name the system of each run
path 1, mamip (8 x 18)
[[ 24  12 -13  -4  16 -22  -9  29  -8   0  -9 -11   4 -22   0  -9   1   9]
 [-22   0  25   3  -2  -9  20  -8  30   2  -5  -7   5  12   9  -9  10  18]
 [ -4   2 -10 -11  -5  16  -6 -25   5   4   8   9   7  15 -24  21 -11 -18]
 [ 12  -3 -19   2  27  -9 -20  25 -17   1  -3  -2  -6 -16  -7   2  10  -4]
 [-23   8   8  15   1  -1  11   7  18  -1  -7  -2   4  -2  18 -25  15  14]
 [-12  13   4  -6 -16  15   7 -25  16 -12   9   2  -7   9 -15   9 -15 -16]
 [ 12 -14  -7   4  15  -3 -19   7 -25   0   7   0 -21  -6 -13  19   5 -15]
 [ -8  -1  -3  24  -1  -1  -2  15 -11   8  -7   4   4 -11  21 -23  17  14]]
path 2, mamip (8 x 18)
[[ 12  28  30  26  14 -36   8  15  30  17 -10 -27   1  -6   5 -19  15  21]
 [-29   3  19  12 -18  -8  15 -47  30  17 -13  20  12  10 -38  16   1  -5]
 [ -1  15 -36   3  18 -22 -39 -10 -31   6  20   4   7  -6 -48  21   3  -1]
 [  2  34   1  45  31 -21 -20  25  14  22   2 -21   2  -8   6 -24  30  13]
 [-37  31  21  28 -19  -3  21 -30  48   5 -21  14   1 -10 -27 -10   4 -13]
 [-23  12 -13   7   3 -23 -25 -31 -23 -15  23   8 -20  -8 -58  31  -1 -13]
 [  6  23  -7  61  25 -16 -41  14 -28  24  21 -15 -11  -4  -4  -7  34   8]
 [-13  46  16  56 -28  -9  13 -10  32  19 -27   8   3 -28  -7 -33  10  -6]]
path 3, Bef (8 x 18)
[[ -4 -23  -1  -5   4   0  -7  -2 -26 -17   6   8 -30  -8 -10  18   0 -15]
 [  3 -10  -2   4  -1  20   2  22 -11  -5   2  -6  -5   0  38 -19   7   6]
 [ 13  22  22  -6  -8   0  18  -3  38   5  -5 -21   5  10   5  -5 -11  -1]
 [ -5 -21  17 -12   4 -15   7 -17  -2  -7  -3   5 -18   1 -25  28  -2  -9]
 [  2 -36 -12  -8   1  19  -5  13 -32  -2   2  11  -4   3  25   2   6   3]
 [ 25  18   1 -11   0   8  10  20  23   8  -7 -19  19   5  25 -19  -9   9]
 [ -6   3  21 -16  14 -22  14 -11  35  -2 -14  -3   0   1 -31  17  -3  -5]
 [-18 -41 -13 -14  14  16  -9  -5 -25 -10   4  21 -12   6  -7  22   6 -12]]
path 4, noke (8 x 18)
[[ 26 -10 -14 -31  40  13  -8  19  18  13 -14  -2  10   8 -15  20  -3 -23]
 [-25 -13 -17 -20  49  14   1  25  29 -11 -21  11  -1  -8  -5  -5  14 -16]
 [-29  12 -14 -25  31  30  -4   4  36 -28  17 -11  -7  19  -1  -1  -3 -18]
 [  0   7   5 -18  20  17  -2  -3  25 -22   7  -9 -33   2 -23  23 -11 -43]
 [-28 -17   3  -3   8  20  13   9   8 -33 -18  21 -42 -26  -7   2   3 -39]
 [-27   4  -1 -15 -17  34  18   2  11 -47   9   1 -26  -7  26 -18 -16 -18]
 [ 20  -4  27 -25 -27  18  25  -7  14 -28   8 -17 -32   7  13  13 -31 -25]
 [ 10 -46  23 -19 -20  18  31   3  -9 -15 -28  23 -28 -17  11  13 -11 -28]]
path 5, vafu (8 x 18)
[[ 36  26   6 -10 -18  24   6   2  21  -5   3 -19 -10   1   4   4 -28 -30]
 [  6 -29   5 -21  -3 -33   7  -2 -28 -13 -13  14 -15 -25 -25  22  -7   1]
 [-30 -32  -2  -2  -3  18   6   7 -18 -13   8   6  -1  14  41 -17  13  21]
 [ 41  26   4  -7 -11  25   9  18  24   4  -1 -26   2   6  26 -14 -20 -14]
 [ 20 -20  22 -26  -1 -31  18  -6   1  -4 -22   6 -12 -14 -30  29 -13 -10]
 [-37 -46 -12 -24   0  12   7  -6 -24 -16   6  20   7  15  20  -1   7  23]
 [ 32  18 -13 -11   9  32  -3  36  11   2   6 -26  10  11  42 -23  -9  -4]
 [ 32  -8  33 -22  15 -21  20   9  28  -1 -29  -7 -22 -14 -25  23 -10 -26]]
path 6, batus (8 x 18)
[[  9 -20 -10   6   0 -16  -5  20 -37  -3 -14  13  -9 -30   4  -3   8   5]
 [ -9  15  17   7 -30 -14  21 -11  11  -2  -2  -7  14  -1  16 -21  -3  28]
 [ 23  13  13   3 -13  17  -1 -21  17  18   7 -10   0  21 -14  21 -14 -22]
 [ 10 -31  -7   4  18  -9 -13   9 -28  14 -14  15  -7 -12 -14  18  14  -7]
 [-18   9  -7   6  -7 -22   6   4  -2   3  -8   4  26 -10  12 -25  10  38]
 [ 13  41  11   1  -6   8   4 -13  42   9   9 -24   9  18  -9   0 -13  -9]
 [  2 -24   2   0  30   2 -14  -1  -5   6  -3   7 -24   2 -28  31  11 -29]
 [-33 -11 -24   8   8 -17  -9   7 -30  -7  -1  19  12 -16   2 -16  19  29]]
path 7, pegu (8 x 18)
[[  4  17   4   6   9   4   2  29   5 -28   7 -21 -32 -17  22 -19   1 -10]
 [ -6   3  22   0 -22  28  12 -19  14 -19  15  -8 -30  14   6   8 -15 -27]
 [ 15 -20   3  -9 -33  -5   6 -11 -38 -15   0  14 -19 -17  -5  16 -18  -7]
 [ 29  -8   7   0 -16  -1   7  26 -23  -5   1 -14  -7 -10  41 -17  -3  15]
 [ 21   3  21 -17 -20  24  23  -6  29   5   1 -18   8  25  25  -1 -19  -4]
 [ 12 -34  12 -36 -12  -6  17 -16  -6   0 -11  11   6   9 -12  29 -16   0]
 [ 14 -36 -15 -19  11   1  -4  26 -33   1  -4   3  11  -1  27  -1   5  19]
 [ 16   7 -15 -23  14  34   4  23  28   6  -5 -11  23  16  27 -14  -8  -7]]
path 8, vafu (8 x 18)
[[-19 -11 -10 -17  19 -15  -1  15 -10 -24   5  -2  -6  -8   5  -6   7  17]
 [  4  -1  11   3   9  23  -2   9   8  -5  16 -19 -19  18  22   0   3 -10]
 [ 13  -3   1 -12  -7   9   7   1   2 -11 -12   6 -17 -18 -13  11 -14 -28]
 [-20 -20  -1 -16  -3 -14   9   4 -20 -27  -1   7 -10 -13   7  -3   0  15]
 [ 10  -4   8   0  -7  21   2  11  -5  -6  16 -19  -9  16  35  -8  -1   4]
 [ 32  -4  13  -9 -12   6  13   6   5   2 -17  -1 -11 -12  -1  10 -14 -23]
 [-16 -29   5 -25  -8 -14  21  -4 -10 -18 -14  16  -1 -11   1   3  -4  14]
 [  5 -10  -2 -17  -2  18   3  11  -5  -6  16 -16   9  23  37 -10  -3  17]]
path 9, noke (8 x 18)
[[-12 -29  -2   5  20 -16  -5  11 -21  -1 -13  15 -15 -18  -8   6  19   0]
 [-16  15 -18  13   1  27  -9   8   2  -2  11  -3   8   7  22 -24   8   4]
 [ 15  32  13  -7  -9 -11   5 -14  27   3   7 -21   6  10 -16   8 -16  -1]
 [-11 -29  11   3   7 -18   0 -10 -16   1  -9  15 -18  -8 -22  22  10  -5]
 [-15  -1 -27  15  -2  22 -15  13 -25  -7   6  11  -2 -11  18 -19   9  -2]
 [ 17  39  11   2 -12  -3   7   2  27   0   8 -29   6   5   7 -14 -12   6]
 [ -5 -19  30  -1  -6 -22  13 -26   5   8 -10   6  -7   8 -24  25   3   1]
 [-13 -22 -30   4  -2  12 -16   3 -45  -5   4  23  -1 -12   2   1   7   0]]
path 10, batus (8 x 18)
[[-19  15   4  -1  24  -9   0   6  29  -7   1 -11  -2   2  -9  -5  10   2]
 [-28   6  -8   0  17   9 -10  -9  11 -11  12   1 -11   7 -16   5   6 -12]
 [-15   7 -19   6  12   4 -17  10 -14 -17  12   0 -15 -12  -4  -5   5  -8]
 [-15  12   3  12  -7   0   4   7   0 -21   4  -5 -20 -16   9 -15   2  -3]
 [ -8   4  10   6 -22   8   7 -15  -2 -15   8   2 -22  -3  -3   3  -9 -13]
 [  9 -10   0   9 -18   3  -8  -6 -31  -3   9   3 -16  -5   0   9  -4  -6]
 [ 11  -3   6  17 -22  -4   4   4 -20   8  -7   3  -1 -13  14 -10   1   8]
 [ 13   7  17   6 -27  -6  16 -13   8  12 -12   1   7  -3  -1   0  -9   1]]
path 11, pegu (8 x 18)
[[ 23  11 -11   3 -27 -11   0   6 -31  -8  -9   8  -7 -37  -7  -4 -15  -6]
 [ 11   6  29   7  -5  -9  16  16  10 -10   2 -25 -17  -2  31 -17   2  12]
 [  3  -8  20  -5 -28  19  11 -32   6   4  15  -4   0  32   5  16 -12  -2]
 [ 26 -19  -5 -10 -18 -13   2  -4 -31  11 -14  13  10 -13  -9  15 -10   5]
 [ 11  -7   4  -3   8  -5   9  27   2   6 -10 -10  13  -2  34 -20   9  22]
 [ -4   5   3 -21   2  18   8 -12  34   8   7 -10  20  33   2   5  -8   1]
 [  2 -24  -8 -22  12  -6  -4  -8 -10   5  -9  15   4  -1 -28  27  -3  -9]
 [ -7 -17 -22   0  23   3  -9  30 -20  -4  -8   7   1 -15  18 -14  17   7]]
path 12, Bef (8 x 18)
[[ 29 -10  -1 -12 -22 -10  -1   1 -34  -2   7  -5   0  -5   7   8 -14  11]
 [  3  -4  10   5   3 -22   9  10   2  10  -9  -7  15  -1  17 -13  12  30]
 [ -4  -2   7  -6 -10  -1   8 -23  18  21  -9   8  24  17 -15  11  -3   6]
 [ 10  -8 -21 -14   2  -8 -13  -3 -25   4   1  10  10  -5 -20  15  -7   1]
 [ -5   3 -20   5  15  -2  -9  21  -6   5  -8   3  15 -12  10 -19  13  13]
 [-13  28  -6   3   3   6   2  -9  32   8  -5  -1  18   4 -13  -9   0  -3]
 [-11   6 -12   1   7  -3 -15 -13  -6  -7   9   6 -12  -5 -31  16  -2 -16]
 [-11  -4 -17  19   5  11 -15  14 -24  -8   6   7 -14 -13  11 -11  12  -6]]

runs to name
path 13 (2 x 18)
[[  8   6   7  12   1  32  -9   9  -1 -17  23 -19 -38   8  18   2  -2 -30]
 [  6  -6   9  -2 -36  21  18 -12  -5 -17 -13  16 -24 -19  -1   5 -21 -32]]
  pegu
path 14 (2 x 18)
[[-13  14  -6   6   7  -6 -10  -2   3   5  20 -16  19  20   9 -11   9  28]
 [  6  21  -3  10  16  25  -5  11  30   8  -6  -7  -4   0  -2  -5   3 -29]]
  batus
path 15 (2 x 18)
[[ 15  18 -29  10  -3   2 -11   5  -2  29 -27  20  31 -23 -20  -6  -1  -9]
 [-21  17  -5  -4  22 -36  -1  12  11 -11   4 -12  15  -5   0 -18  12  40]]
  noke
path 16 (2 x 18)
[[-11   5 -19 -18  27  23  -7  10  18 -20   1   2 -13  -3 -12   5  -3 -29]
 [-25 -20  -6   4  26  14  -5  20  -3 -19  -1   4 -27  -8  11  -5  17 -13]]
  mamip
path 17 (2 x 18)
[[-12  23 -24  -3   4   7  -8   7   6  -2   9  -6  24   5  11 -21   1  16]
 [  1  31  -1  15  13  -8 -12  -8  23  14   2 -11   4   3 -27   5   4 -10]]
  Bef
path 18 (2 x 18)
[[  7 -10 -34   9  14   8 -23  15 -28  23  -9  18  20  -9  -2  -3  12   1]
 [ -9  34  -4  -5   1 -11  12  19  26 -15  -8 -14  12 -16  15 -33  -2  18]]
  mamip
path 19 (2 x 18)
[[ 22  -1  21 -11   3 -45   9   4   1   8  -8 -16   8  -4  -6   6  -1  28]
 [-10  -4  14  14   4   8   0 -21  20  31   6  -5  18  36  -1   7  13   9]]
  batus
path 20 (2 x 18)
[[  2  11  -2  30  -8  18 -18 -11 -10  15  19  -6  -8  15   2   2   8 -10]
 [ 14  14  -1  22 -14  -5   1   8  -5   6 -20   8  -9 -32  -8  -8  -1 -15]]
  mamip
path 21 (2 x 18)
[[ 24  -3  13 -23   2  -7   0  -4   0  -6  19 -24  -9  20  -3  22 -13   1]
 [ 16 -36   5   2  -3  20   3   4 -18  14 -14  14  -8   2  11  14   5 -16]]
  pegu
path 22 (2 x 18)
[[  5 -23  11 -15  10  14  -2 -28  17  23   2   3   6  35 -25  39  -2 -17]
 [-10 -37 -26  -5   8  -7  -3  13 -36   6 -29  38  12 -29  -7   0  12   5]]
  pegu
path 23 (2 x 18)
[[ 16  35  -3 -10 -10 -45  -4  -7  -6 -12   4 -12   0 -24 -36   7 -18   9]
 [-45 -21   2  28  13 -16  -9  -9 -18   4   3  16  -6   0  -6  -1  33  20]]
  Bef
path 24 (2 x 18)
[[-28 -25   6 -10   0  21  10  -8   1 -19   4  11 -17  10   9   5   3  -9]
 [  6 -10 -19  -6  -1  28 -12   9 -25 -10  14   2 -10   2  16   0  -5 -12]]
  mamip
path 25 (2 x 18)
[[ 16  19   2   3 -13  -9  -1  18 -16 -21  14 -23 -16 -15  21 -17  -8  10]
 [ 19 -17  36  12 -19  -4  12  -6  -8   3  -2  -8 -28  -1   7  14  -1  -9]]
  vafu
path 26 (2 x 18)
[[-13 -18   7  16  -8 -23   3  -1 -27 -10 -12  16 -24 -30 -12   4   9   0]
 [-22  -6  -4   6 -23  17   4  -8 -14  -5  14   3  10  14  31 -17   2  22]]
  Bef
path 27 (2 x 18)
[[-16  20 -33 -37  24  -4  -7  -1  22  -9   3   1  31   6 -26   1  -9   8]
 [ -6  12  -3  -9  44   1 -18  20  16 -14  25 -32 -13  20   6   0  11   3]]
  batus
path 28 (2 x 18)
[[ 13   5 -50   6  19  30 -31  28 -26   9  -2  14   8 -16   1  -8   4 -23]
 [-16  20  17  19  26 -24  11  26  33 -11 -24  -8 -21 -31  -2 -23  19  -2]]
  vafu
